In the data rows, zero lies at 7.5, halfway between 7 and 8.
In each game, the first row plays the second. By how much does the first row win? 20 means about a draw, 40 a big win and 0 a big loss. Wins can go round in a circle. Each row has two weighted sums of its numbers, A and B, taken from their middle values. A row wins by its A times the other's B, less its B times the other's A.
np.array([8., 8., 6., 6., 6., 8., 5., 6., 10., 9., 11., 6., 7., 5., 15., 6.])
np.array([11., 9., 8., 6., 8., 8., 5., 13., 7., 5., 8., 6., 6., 6., 5., 10.]): 16
np.array([7., 6., 8., 6., 13., 5., 7., 6., 9., 9., 8., 9., 7., 6., 6., 8.])
np.array([7., 10., 10., 5., 5., 4., 8., 5., 11., 7., 7., 15., 6., 8., 4., 6.]): 16
np.array([6., 12., 7., 8., 10., 9., 6., 9., 5., 8., 7., 8., 6., 5., 6., 8.])
np.array([7., 11., 7., 8., 4., 15., 4., 8., 4., 6., 5., 7., 13., 5., 8., 7.]): 20
np.array([5., 5., 6., 7., 11., 7., 7., 5., 12., 9., 5., 10., 10., 5., 9., 7.])
np.array([15., 8., 12., 7., 6., 8., 7., 7., 7., 7., 5., 6., 8., 7., 4., 5.]): 24
np.array([8., 9., 7., 7., 5., 9., 7., 9., 6., 10., 5., 6., 8., 10., 9., 5.])
np.array([5., 7., 7., 6., 6., 6., 9., 7., 10., 8., 6., 10., 8., 7., 11., 6.]): 25
np.array([11., 9., 9., 7., 6., 9., 5., 13., 6., 5., 8., 5., 6., 5., 5., 11.])
np.array([9., 10., 9., 7., 7., 10., 4., 12., 6., 5., 8., 5., 6., 6., 5., 11.]): 20
np.array([5., 12., 8., 6., 5., 9., 6., 6., 7., 8., 7., 6., 9., 9., 11., 6.])
np.array([5., 6., 5., 6., 6., 5., 10., 4., 15., 7., 6., 15., 7., 7., 10., 5.]): 30
np.array([8., 12., 7., 7., 10., 12., 5., 7., 5., 7., 4., 11., 7., 4., 6., 8.])
np.array([5., 6., 6., 15., 7., 9., 6., 6., 8., 6., 6., 5., 8., 11., 8., 7.]): 22
np.array([6., 10., 10., 7., 9., 6., 5., 4., 7., 6., 6., 4., 8., 9., 7., 15.])
np.array([7., 6., 5., 7., 7., 5., 8., 5., 9., 5., 4., 9., 15., 8., 9., 9.]): 21
np.array([6., 11., 11., 5., 11., 6., 5., 5., 9., 6., 8., 8., 6., 6., 7., 10.])
np.array([9., 6., 12., 5., 6., 6., 12., 6., 8., 6., 6., 6., 9., 7., 9., 7.]): 18
np.array([10., 6., 7., 6., 8., 7., 8., 9., 6., 9., 5., 13., 5., 4., 4., 12.])
np.array([5., 6., 4., 6., 13., 5., 7., 7., 9., 15., 10., 9., 5., 5., 6., 5.]): 6
np.array([15., 7., 13., 6., 7., 7., 7., 8., 7., 7., 6., 8., 6., 7., 4., 5.])
np.array([6., 9., 8., 5., 8., 7., 7., 9., 8., 10., 7., 8., 7., 7., 8., 6.]): 24
np.array([7., 6., 6., 8., 6., 5., 9., 6., 6., 5., 6., 9., 10., 11., 9., 10.])
np.array([5., 9., 8., 6., 7., 5., 11., 5., 11., 7., 9., 10., 6., 8., 8., 7.]): 17
np.array([15., 7., 14., 6., 8., 6., 7., 8., 6., 7., 5., 7., 6., 6., 4., 5.])
np.array([8., 7., 8., 5., 10., 5., 6., 11., 8., 8., 6., 9., 6., 8., 6., 8.]): 26
np.array([7., 6., 5., 7., 8., 5., 8., 5., 8., 5., 4., 10., 13., 9., 10., 9.])
np.array([7., 5., 7., 8., 8., 12., 8., 7., 5., 6., 6., 8., 7., 5., 7., 13.]): 16
np.array([8., 7., 11., 5., 6., 6., 11., 7., 8., 6., 6., 6., 9., 7., 8., 7.])
np.array([6., 3., 7., 10., 8., 15., 8., 7., 4., 4., 13., 6., 5., 9., 5., 8.]): 17
np.array([8., 12., 7., 7., 10., 12., 5., 8., 5., 7., 5., 10., 7., 5., 6., 8.])
np.array([6., 8., 6., 9., 5., 6., 8., 5., 9., 9., 9., 10., 6., 8., 9., 8.]): 20
np.array([8., 8., 10., 6., 12., 5., 5., 4., 7., 6., 6., 4., 6., 12., 5., 15.])
np.array([5., 6., 7., 5., 6., 6., 14., 5., 12., 7., 7., 13., 5., 5., 12., 5.]): 4
np.array([7., 5., 8., 7., 9., 6., 9., 8., 8., 11., 8., 7., 6., 5., 10., 5.])
np.array([6., 5., 9., 8., 4., 10., 6., 10., 9., 7., 8., 7., 10., 7., 10., 5.]): 22
np.array([6., 4., 6., 6., 8., 13., 9., 11., 4., 5., 10., 7., 8., 5., 5., 13.])
np.array([5., 9., 6., 11., 4., 7., 6., 4., 8., 9., 8., 6., 9., 9., 11., 9.]): 27
np.array([5., 5., 5., 8., 8., 9., 8., 10., 5., 6., 13., 5., 11., 9., 7., 7.])
np.array([6., 5., 6., 7., 10., 6., 7., 5., 12., 8., 5., 11., 11., 5., 9., 7.]): 13
np.array([5., 6., 5., 14., 7., 9., 6., 6., 8., 6., 6., 6., 8., 12., 9., 7.])
np.array([11., 10., 9., 6., 7., 10., 5., 13., 5., 5., 8., 5., 6., 5., 5., 10.]): 20
np.array([7., 9., 6., 6., 6., 9., 5., 6., 11., 9., 10., 7., 7., 5., 11., 6.])
np.array([9., 7., 5., 5., 10., 6., 6., 8., 11., 9., 11., 10., 5., 5., 8., 6.]): 20
np.array([7., 5., 9., 9., 7., 6., 8., 7., 9., 7., 9., 9., 8., 7., 8., 8.])
np.array([5., 6., 5., 5., 7., 5., 11., 4., 14., 8., 6., 15., 6., 7., 9., 5.]): 4
np.array([10., 6., 8., 6., 7., 7., 8., 7., 6., 9., 5., 12., 6., 5., 5., 13.])
np.array([7., 10., 9., 5., 6., 7., 4., 5., 9., 6., 11., 6., 7., 5., 11., 12.]): 31
np.array([5., 6., 6., 13., 8., 9., 7., 6., 8., 6., 6., 6., 7., 12., 9., 7.])
np.array([10., 12., 6., 10., 6., 6., 6., 7., 5., 11., 7., 5., 5., 12., 5., 6.]): 27
np.array([6., 5., 7., 9., 6., 6., 8., 8., 11., 6., 15., 6., 8., 6., 6., 6.])
np.array([7., 11., 7., 8., 8., 6., 6., 6., 7., 11., 9., 7., 5., 10., 6., 7.]): 19
np.array([8., 8., 7., 8., 5., 6., 5., 9., 6., 14., 7., 6., 6., 10., 8., 7.])
np.array([8., 10., 7., 7., 10., 11., 6., 7., 5., 7., 5., 11., 7., 5., 6., 9.]): 20
np.array([9., 10., 7., 9., 8., 6., 7., 7., 6., 11., 7., 6., 5., 9., 6., 7.])
np.array([7., 8., 10., 8., 9., 7., 5., 4., 6., 6., 6., 4., 7., 13., 6., 15.]): 20
np.array([10., 9., 9., 7., 7., 9., 5., 11., 6., 5., 9., 6., 6., 5., 5., 10.])
np.array([5., 15., 6., 6., 8., 7., 8., 6., 6., 7., 5., 7., 7., 5., 9., 6.]): 23
np.array([5., 6., 6., 15., 6., 11., 6., 6., 8., 5., 6., 5., 8., 11., 8., 7.])
np.array([7., 8., 6., 6., 6., 9., 5., 6., 9., 9., 12., 7., 7., 5., 13., 6.]): 26
np.array([5., 6., 4., 6., 12., 5., 7., 7., 9., 15., 8., 9., 5., 6., 7., 5.])
np.array([5., 5., 6., 15., 5., 12., 5., 5., 7., 5., 6., 5., 10., 10., 10., 7.]): 16
np.array([8., 11., 5., 7., 9., 5., 10., 8., 7., 7., 8., 7., 7., 9., 5., 6.])
np.array([5., 9., 8., 7., 6., 8., 7., 5., 9., 5., 7., 9., 9., 9., 7., 9.]): 18
np.array([6., 4., 7., 11., 6., 15., 7., 5., 5., 4., 5., 6., 6., 6., 7., 14.])
np.array([4., 6., 5., 6., 6., 5., 11., 4., 15., 8., 6., 15., 7., 7., 9., 5.]): 10
np.array([8., 6., 8., 6., 5., 8., 5., 12., 10., 6., 15., 4., 5., 5., 7., 5.])
np.array([6., 4., 7., 13., 6., 15., 6., 5., 5., 4., 6., 6., 7., 6., 8., 13.]): 25
np.array([7., 8., 8., 5., 7., 7., 9., 9., 9., 10., 7., 9., 6., 8., 7., 6.])
np.array([10., 5., 6., 5., 10., 4., 7., 13., 6., 15., 6., 9., 4., 8., 5., 6.]): 15
np.array([7., 9., 6., 6., 7., 5., 14., 6., 8., 7., 6., 11., 6., 11., 6., 5.])
np.array([13., 5., 15., 6., 6., 6., 5., 7., 12., 8., 5., 12., 6., 5., 4., 6.]): 20
np.array([9., 8., 7., 8., 5., 6., 5., 9., 6., 15., 6., 6., 5., 10., 8., 7.])
np.array([6., 7., 5., 8., 8., 6., 8., 6., 11., 9., 9., 8., 9., 7., 7., 6.]): 21
np.array([4., 6., 5., 15., 4., 11., 4., 4., 6., 5., 5., 4., 13., 10., 11., 7.])
np.array([6., 8., 10., 7., 8., 7., 5., 4., 7., 6., 6., 4., 7., 13., 6., 15.]): 13
np.array([8., 7., 7., 8., 8., 6., 6., 7., 7., 13., 8., 7., 6., 7., 7., 7.])
np.array([6., 9., 8., 5., 7., 7., 8., 9., 7., 10., 7., 8., 6., 8., 8., 6.]): 21
np.array([9., 11., 7., 7., 10., 11., 6., 8., 5., 7., 5., 10., 7., 5., 6., 8.])
np.array([5., 9., 7., 9., 3., 12., 5., 5., 5., 8., 5., 4., 15., 9., 12., 5.]): 27
np.array([5., 9., 8., 7., 5., 9., 7., 6., 7., 9., 7., 6., 8., 8., 12., 6.])
np.array([7., 8., 7., 11., 6., 5., 6., 6., 6., 15., 8., 6., 6., 8., 8., 7.]): 17
np.array([10., 8., 9., 7., 7., 6., 8., 9., 8., 7., 9., 8., 6., 10., 5., 4.])
np.array([10., 5., 9., 5., 8., 5., 12., 6., 10., 10., 5., 5., 9., 5., 9., 5.]): 22
np.array([10., 8., 9., 5., 5., 7., 7., 6., 9., 7., 9., 5., 8., 5., 14., 6.])
np.array([8., 12., 6., 7., 10., 10., 6., 7., 6., 8., 5., 9., 7., 6., 6., 8.]): 16
np.array([5., 9., 7., 8., 5., 5., 9., 5., 9., 9., 8., 9., 6., 9., 9., 8.])
np.array([11., 8., 9., 7., 6., 9., 5., 13., 6., 5., 8., 5., 6., 5., 5., 12.]): 20
np.array([8., 5., 9., 6., 5., 8., 6., 13., 10., 8., 7., 9., 8., 7., 8., 4.])
np.array([6., 9., 9., 5., 7., 7., 8., 8., 8., 9., 7., 8., 6., 8., 9., 6.]): 22
np.array([6., 5., 6., 11., 12., 8., 8., 8., 8., 6., 6., 7., 5., 10., 6., 7.])
np.array([9., 7., 10., 7., 12., 7., 9., 5., 7., 9., 6., 4., 5., 9., 7., 7.]): 28
np.array([5., 5., 4., 8., 8., 8., 8., 11., 5., 5., 14., 5., 12., 9., 6., 7.])
np.array([10., 9., 9., 6., 7., 9., 5., 12., 6., 5., 8., 5., 6., 5., 5., 11.]): 27
np.array([5., 5., 5., 9., 8., 9., 8., 10., 5., 6., 14., 5., 9., 9., 6., 7.])
np.array([10., 5., 9., 5., 9., 5., 12., 7., 10., 10., 5., 5., 10., 5., 9., 6.]): 2
np.array([6., 12., 5., 13., 4., 10., 4., 5., 5., 9., 6., 5., 9., 6., 12., 9.])
np.array([8., 5., 9., 6., 5., 8., 6., 13., 9., 8., 7., 8., 7., 7., 8., 5.]): 23
np.array([8., 7., 7., 8., 5., 6., 6., 9., 6., 15., 6., 6., 5., 10., 8., 7.])
np.array([12., 6., 9., 5., 7., 6., 7., 10., 11., 7., 8., 4., 8., 5., 8., 8.]): 25
np.array([10., 13., 8., 5., 13., 5., 7., 7., 6., 6., 6., 9., 5., 12., 4., 7.])
np.array([10., 8., 9., 5., 5., 8., 7., 6., 9., 7., 9., 5., 7., 5., 15., 6.]): 15
np.array([7., 6., 8., 7., 10., 5., 6., 6., 9., 9., 7., 9., 8., 6., 8., 9.])
np.array([6., 10., 8., 8., 10., 7., 6., 9., 5., 8., 9., 8., 6., 5., 6., 8.]): 22
np.array([7., 11., 9., 6., 6., 6., 4., 5., 8., 6., 11., 7., 7., 5., 11., 10.])
np.array([5., 7., 4., 9., 4., 6., 6., 4., 7., 4., 4., 6., 15., 7., 15., 9.]): 28
np.array([3., 12., 7., 8., 3., 10., 5., 3., 6., 5., 8., 4., 15., 7., 14., 6.])
np.array([9., 10., 6., 7., 8., 6., 11., 8., 7., 7., 9., 6., 7., 9., 5., 6.]): 19
np.array([8., 6., 6., 8., 6., 5., 11., 6., 6., 5., 6., 7., 10., 10., 10., 10.])
np.array([14., 5., 15., 5., 6., 6., 5., 6., 11., 7., 5., 10., 6., 4., 4., 5.]): 22
np.array([6., 8., 6., 11., 4., 10., 4., 6., 5., 12., 6., 5., 8., 10., 13., 7.])
np.array([6., 11., 8., 7., 10., 8., 6., 9., 5., 8., 9., 8., 6., 5., 6., 8.]): 21
np.array([8., 8., 6., 6., 7., 9., 7., 10., 6., 10., 5., 7., 8., 5., 11., 6.])
np.array([9., 8., 11., 6., 12., 5., 5., 4., 7., 6., 6., 4., 6., 10., 5., 15.]): 28
np.array([5., 5., 6., 14., 8., 10., 7., 6., 8., 5., 6., 6., 7., 12., 8., 7.])
np.array([5., 5., 4., 8., 11., 8., 9., 12., 5., 6., 12., 6., 8., 9., 5., 8.]): 22
np.array([5., 5., 5., 9., 8., 8., 8., 10., 5., 6., 12., 5., 11., 9., 6., 7.])
np.array([5., 5., 4., 9., 8., 8., 8., 10., 4., 5., 14., 5., 11., 9., 6., 7.]): 23
np.array([8., 5., 9., 6., 5., 8., 6., 13., 10., 7., 8., 9., 7., 8., 8., 5.])
np.array([7., 7., 5., 7., 8., 6., 8., 6., 10., 9., 9., 8., 8., 7., 8., 7.]): 21
np.array([8., 10., 6., 8., 9., 6., 12., 8., 7., 7., 7., 6., 6., 10., 5., 6.])
np.array([6., 7., 5., 7., 9., 5., 7., 6., 9., 15., 9., 8., 6., 6., 8., 5.]): 14
np.array([5., 5., 5., 8., 9., 7., 9., 12., 5., 6., 14., 6., 9., 9., 5., 7.])
np.array([15., 7., 14., 6., 8., 7., 7., 8., 6., 7., 5., 7., 6., 7., 4., 5.]): 17
np.array([9., 12., 6., 11., 6., 6., 6., 6., 5., 10., 7., 6., 5., 13., 5., 6.])
np.array([9., 5., 8., 6., 5., 7., 5., 14., 12., 6., 15., 4., 5., 5., 6., 6.]): 30
np.array([9., 6., 15., 5., 8., 6., 4., 5., 10., 4., 6., 8., 9., 5., 4., 11.])
np.array([5., 6., 4., 7., 10., 5., 6., 7., 10., 15., 9., 8., 6., 6., 8., 5.]): 25
np.array([6., 8., 5., 6., 4., 11., 6., 8., 5., 9., 4., 7., 11., 5., 15., 6.])
np.array([5., 5., 4., 8., 8., 9., 8., 10., 5., 5., 13., 5., 10., 10., 6., 7.]): 8
np.array([5., 15., 7., 6., 8., 7., 9., 6., 6., 7., 6., 7., 7., 5., 10., 6.])
np.array([8., 6., 5., 6., 12., 5., 10., 6., 9., 5., 4., 11., 9., 8., 8., 10.]): 29
np.array([10., 5., 7., 6., 6., 7., 5., 15., 10., 6., 15., 4., 5., 5., 7., 5.])
np.array([7., 7., 8., 5., 5., 8., 7., 4., 10., 6., 5., 5., 15., 6., 11., 7.]): 19
np.array([6., 9., 8., 5., 7., 7., 8., 9., 8., 9., 7., 8., 7., 8., 8., 6.])
np.array([11., 8., 10., 5., 5., 7., 7., 6., 9., 7., 8., 5., 8., 4., 14., 6.]): 20
np.array([14., 6., 15., 6., 6., 6., 5., 6., 11., 8., 5., 11., 6., 5., 4., 6.])
np.array([8., 5., 9., 6., 5., 7., 7., 12., 10., 8., 8., 9., 7., 7., 8., 5.]): 22
np.array([10., 7., 8., 8., 7., 7., 8., 9., 8., 7., 8., 8., 6., 10., 5., 5.])
np.array([5., 5., 6., 15., 8., 10., 6., 6., 8., 5., 6., 6., 7., 12., 8., 7.]): 15
np.array([6., 3., 6., 8., 12., 13., 10., 9., 5., 4., 12., 6., 4., 8., 5., 8.])
np.array([11., 5., 15., 7., 4., 8., 4., 5., 11., 7., 5., 8., 10., 5., 4., 6.]): 15
np.array([10., 10., 8., 7., 7., 9., 5., 11., 6., 5., 9., 6., 6., 5., 5., 10.])
np.array([14., 5., 15., 5., 7., 5., 6., 7., 11., 8., 5., 12., 5., 5., 3., 5.]): 20
np.array([6., 10., 9., 5., 6., 8., 7., 7., 7., 9., 7., 7., 8., 8., 9., 6.])
np.array([5., 7., 5., 7., 9., 6., 7., 7., 8., 14., 10., 8., 6., 7., 8., 5.]): 23
np.array([8., 8., 10., 6., 12., 5., 5., 4., 7., 6., 6., 5., 6., 11., 5., 15.])
np.array([5., 7., 5., 7., 10., 6., 6., 6., 9., 15., 9., 8., 6., 6., 7., 5.]): 12
np.array([10., 8., 9., 5., 5., 7., 7., 6., 9., 7., 9., 5., 8., 5., 15., 7.])
np.array([6., 5., 6., 15., 8., 10., 6., 6., 8., 5., 6., 5., 6., 12., 8., 7.]): 14
np.array([6., 5., 6., 11., 13., 7., 8., 7., 9., 6., 7., 7., 5., 11., 6., 7.])
np.array([6., 6., 9., 7., 4., 11., 5., 9., 8., 7., 7., 7., 11., 8., 11., 5.]): 28
np.array([7., 5., 9., 6., 11., 4., 10., 9., 7., 8., 9., 11., 6., 7., 6., 6.])
np.array([5., 5., 5., 15., 7., 10., 7., 6., 8., 5., 7., 6., 7., 11., 8., 7.]): 19
np.array([6., 9., 9., 5., 7., 7., 8., 8., 8., 9., 8., 8., 6., 8., 8., 5.])
np.array([5., 6., 5., 14., 8., 9., 6., 6., 8., 6., 7., 6., 8., 11., 9., 7.]): 16
np.array([5., 5., 5., 8., 10., 8., 8., 11., 5., 6., 11., 6., 10., 9., 6., 7.])
np.array([7., 7., 8., 7., 10., 5., 7., 6., 9., 9., 8., 8., 8., 6., 7., 9.]): 12
np.array([7., 7., 6., 11., 6., 6., 6., 6., 6., 14., 9., 6., 6., 8., 7., 7.])
np.array([9., 8., 8., 8., 7., 6., 9., 9., 8., 7., 8., 8., 6., 11., 5., 5.]): 20
np.array([5., 6., 5., 15., 7., 9., 6., 6., 8., 6., 7., 5., 8., 10., 9., 7.])
np.array([5., 5., 5., 8., 7., 8., 8., 10., 5., 6., 14., 5., 10., 10., 6., 8.]): 36
np.array([8., 8., 7., 8., 5., 7., 6., 10., 6., 13., 6., 6., 6., 9., 9., 7.])
np.array([11., 5., 8., 4., 12., 4., 14., 7., 9., 11., 5., 6., 7., 4., 7., 5.]): 18
np.array([5., 15., 7., 6., 8., 8., 8., 6., 6., 8., 5., 7., 7., 5., 10., 7.])
np.array([9., 9., 9., 7., 7., 9., 5., 12., 6., 5., 8., 5., 6., 5., 5., 11.]): 19
np.array([8., 10., 9., 6., 5., 4., 9., 5., 10., 8., 7., 14., 6., 8., 4., 6.])
np.array([5., 5., 5., 8., 8., 9., 8., 10., 5., 6., 13., 6., 10., 9., 7., 7.]): 4
np.array([5., 5., 6., 14., 8., 11., 7., 6., 9., 6., 6., 5., 6., 11., 8., 8.])
np.array([7., 8., 11., 6., 11., 5., 5., 5., 7., 6., 6., 5., 7., 10., 5., 15.]): 23
np.array([10., 8., 6., 6., 12., 5., 12., 10., 7., 7., 8., 8., 5., 8., 4., 5.])
np.array([8., 6., 6., 7., 8., 4., 12., 8., 6., 5., 5., 10., 8., 11., 8., 9.]): 24
np.array([6., 4., 5., 6., 9., 12., 10., 10., 4., 5., 11., 6., 8., 5., 5., 13.])
np.array([6., 9., 9., 5., 7., 7., 8., 9., 8., 9., 7., 8., 7., 8., 8., 6.]): 18
np.array([5., 6., 7., 6., 5., 8., 9., 6., 9., 8., 6., 10., 10., 7., 12., 6.])
np.array([5., 10., 8., 6., 8., 6., 11., 5., 10., 7., 9., 10., 6., 8., 8., 6.]): 21
np.array([7., 5., 8., 7., 9., 5., 10., 8., 8., 7., 9., 10., 7., 7., 7., 7.])
np.array([8., 8., 7., 8., 6., 7., 6., 8., 6., 12., 7., 6., 6., 9., 8., 7.]): 21
np.array([10., 10., 9., 7., 7., 9., 5., 12., 6., 5., 8., 6., 7., 6., 5., 11.])
np.array([6., 9., 8., 4., 11., 5., 11., 10., 8., 9., 7., 11., 4., 7., 5., 5.]): 10
np.array([8., 7., 7., 8., 5., 7., 5., 9., 6., 15., 6., 6., 5., 10., 8., 7.])
np.array([6., 13., 9., 7., 4., 5., 7., 4., 9., 7., 7., 11., 10., 9., 5., 7.]): 13
np.array([7., 6., 8., 7., 10., 6., 10., 7., 8., 11., 7., 8., 6., 5., 9., 5.])
np.array([6., 6., 6., 15., 8., 10., 6., 6., 8., 6., 6., 5., 7., 11., 8., 7.]): 31
np.array([7., 8., 5., 6., 6., 9., 8., 13., 6., 10., 4., 8., 8., 5., 12., 5.])
np.array([6., 9., 6., 7., 7., 5., 14., 6., 9., 7., 7., 11., 6., 10., 6., 5.]): 20
np.array([5., 6., 5., 15., 6., 9., 6., 6., 8., 6., 6., 5., 9., 10., 9., 7.])
np.array([9., 6., 8., 6., 8., 7., 8., 8., 7., 9., 5., 14., 6., 5., 5., 12.]): 13
np.array([8., 11., 6., 8., 8., 6., 11., 7., 7., 7., 8., 7., 6., 9., 5., 6.])
np.array([8., 8., 7., 8., 5., 7., 5., 8., 5., 15., 6., 6., 6., 11., 8., 7.]): 18
np.array([6., 9., 7., 7., 13., 7., 7., 10., 5., 9., 8., 9., 5., 4., 5., 8.])
np.array([8., 5., 9., 6., 5., 7., 7., 12., 10., 8., 7., 9., 7., 7., 8., 5.]): 16
np.array([7., 9., 6., 5., 6., 8., 8., 10., 6., 10., 5., 7., 9., 5., 12., 6.])
np.array([6., 14., 8., 6., 4., 8., 4., 4., 7., 5., 12., 5., 9., 5., 12., 10.]): 19
np.array([5., 5., 5., 8., 8., 9., 7., 9., 4., 5., 15., 5., 10., 10., 6., 7.])
np.array([6., 10., 8., 7., 10., 10., 6., 10., 5., 8., 8., 9., 6., 5., 6., 8.]): 12
np.array([9., 5., 9., 6., 6., 6., 7., 15., 10., 8., 6., 9., 6., 7., 7., 5.])
np.array([8., 11., 6., 7., 9., 9., 6., 7., 6., 8., 5., 10., 8., 6., 7., 8.]): 22
np.array([7., 7., 6., 8., 6., 5., 10., 7., 6., 5., 6., 8., 10., 10., 9., 10.])
np.array([5., 6., 6., 15., 8., 9., 6., 7., 8., 6., 5., 5., 8., 11., 9., 7.]): 18
np.array([8., 9., 6., 8., 8., 6., 10., 8., 7., 8., 8., 7., 7., 9., 5., 6.])
np.array([7., 9., 7., 6., 7., 5., 14., 6., 9., 7., 6., 11., 6., 10., 6., 6.]): 22
np.array([7., 7., 10., 8., 7., 6., 8., 5., 7., 6., 7., 5., 6., 15., 6., 11.])
np.array([7., 7., 8., 7., 10., 5., 6., 6., 9., 8., 8., 8., 7., 6., 7., 9.]): 18
np.array([6., 5., 6., 14., 7., 11., 6., 7., 8., 5., 6., 6., 7., 12., 8., 7.])
np.array([6., 6., 7., 5., 6., 6., 11., 7., 9., 9., 6., 11., 7., 7., 10., 6.]): 14
np.array([8., 10., 6., 6., 12., 10., 6., 8., 5., 8., 5., 11., 6., 5., 6., 7.])
np.array([6., 8., 6., 8., 5., 5., 9., 5., 9., 9., 8., 10., 6., 9., 9., 8.]): 22
np.array([7., 5., 8., 6., 5., 6., 7., 5., 8., 9., 5., 4., 15., 5., 14., 6.])
np.array([6., 10., 9., 5., 6., 7., 9., 9., 7., 10., 7., 7., 6., 8., 9., 5.]): 22
np.array([8., 8., 15., 9., 4., 9., 4., 4., 9., 7., 5., 7., 14., 5., 5., 7.])
np.array([13., 5., 15., 6., 6., 6., 5., 6., 12., 8., 5., 12., 6., 5., 4., 6.]): 21
np.array([8., 9., 6., 6., 7., 8., 9., 10., 6., 11., 4., 9., 7., 5., 10., 6.])
np.array([7., 5., 9., 6., 6., 8., 7., 12., 10., 8., 6., 8., 7., 8., 8., 5.]): 11
np.array([7., 14., 6., 8., 7., 15., 5., 6., 4., 6., 4., 8., 9., 5., 7., 8.])
np.array([7., 6., 5., 8., 7., 5., 9., 5., 8., 5., 4., 9., 12., 7., 11., 10.]): 21
np.array([6., 5., 6., 6., 9., 7., 7., 5., 13., 8., 6., 11., 9., 5., 8., 7.])
np.array([10., 8., 9., 7., 7., 8., 5., 12., 6., 5., 9., 5., 7., 5., 5., 12.]): 27
np.array([9., 6., 9., 6., 12., 5., 10., 7., 7., 6., 7., 6., 5., 12., 4., 9.])
np.array([7., 7., 9., 11., 5., 7., 5., 7., 8., 8., 11., 6., 6., 9., 6., 6.]): 21
np.array([7., 9., 8., 6., 7., 8., 8., 8., 7., 9., 7., 7., 7., 8., 8., 6.])
np.array([10., 8., 9., 5., 5., 7., 7., 6., 9., 8., 8., 5., 8., 5., 14., 6.]): 19
np.array([8., 8., 10., 6., 13., 5., 6., 4., 7., 6., 6., 4., 6., 11., 5., 15.])
np.array([5., 5., 4., 9., 8., 9., 7., 10., 5., 5., 12., 5., 10., 11., 7., 7.]): 36
np.array([8., 11., 7., 7., 10., 12., 6., 8., 5., 7., 5., 9., 7., 5., 6., 9.])
np.array([8., 4., 7., 9., 8., 14., 9., 7., 5., 5., 5., 6., 6., 5., 7., 15.]): 16
np.array([7., 7., 8., 12., 5., 7., 5., 6., 8., 8., 11., 6., 5., 9., 7., 6.])
np.array([10., 9., 6., 8., 9., 6., 10., 7., 6., 7., 8., 7., 7., 9., 5., 6.]): 19
np.array([15., 5., 9., 4., 15., 4., 15., 6., 8., 8., 4., 4., 5., 6., 4., 6.])
np.array([8., 6., 11., 5., 6., 6., 11., 7., 9., 6., 6., 6., 10., 7., 9., 7.]): 33
np.array([7., 11., 10., 5., 6., 7., 4., 5., 9., 6., 12., 6., 7., 5., 9., 11.])
np.array([7., 5., 8., 8., 8., 13., 8., 7., 5., 5., 6., 7., 7., 6., 7., 14.]): 2
np.array([14., 5., 15., 6., 6., 6., 5., 7., 11., 8., 5., 10., 6., 5., 4., 5.])
np.array([8., 6., 9., 11., 5., 6., 5., 7., 8., 8., 11., 7., 6., 9., 6., 6.]): 16
np.array([5., 11., 7., 8., 10., 7., 6., 10., 5., 9., 10., 8., 5., 5., 6., 8.])
np.array([6., 6., 6., 7., 10., 6., 7., 5., 12., 8., 6., 11., 10., 6., 8., 7.]): 19
np.array([10., 7., 8., 9., 7., 6., 9., 9., 8., 6., 8., 8., 6., 10., 5., 5.])
np.array([7., 4., 7., 10., 8., 14., 8., 7., 5., 5., 6., 7., 6., 6., 6., 14.]): 16
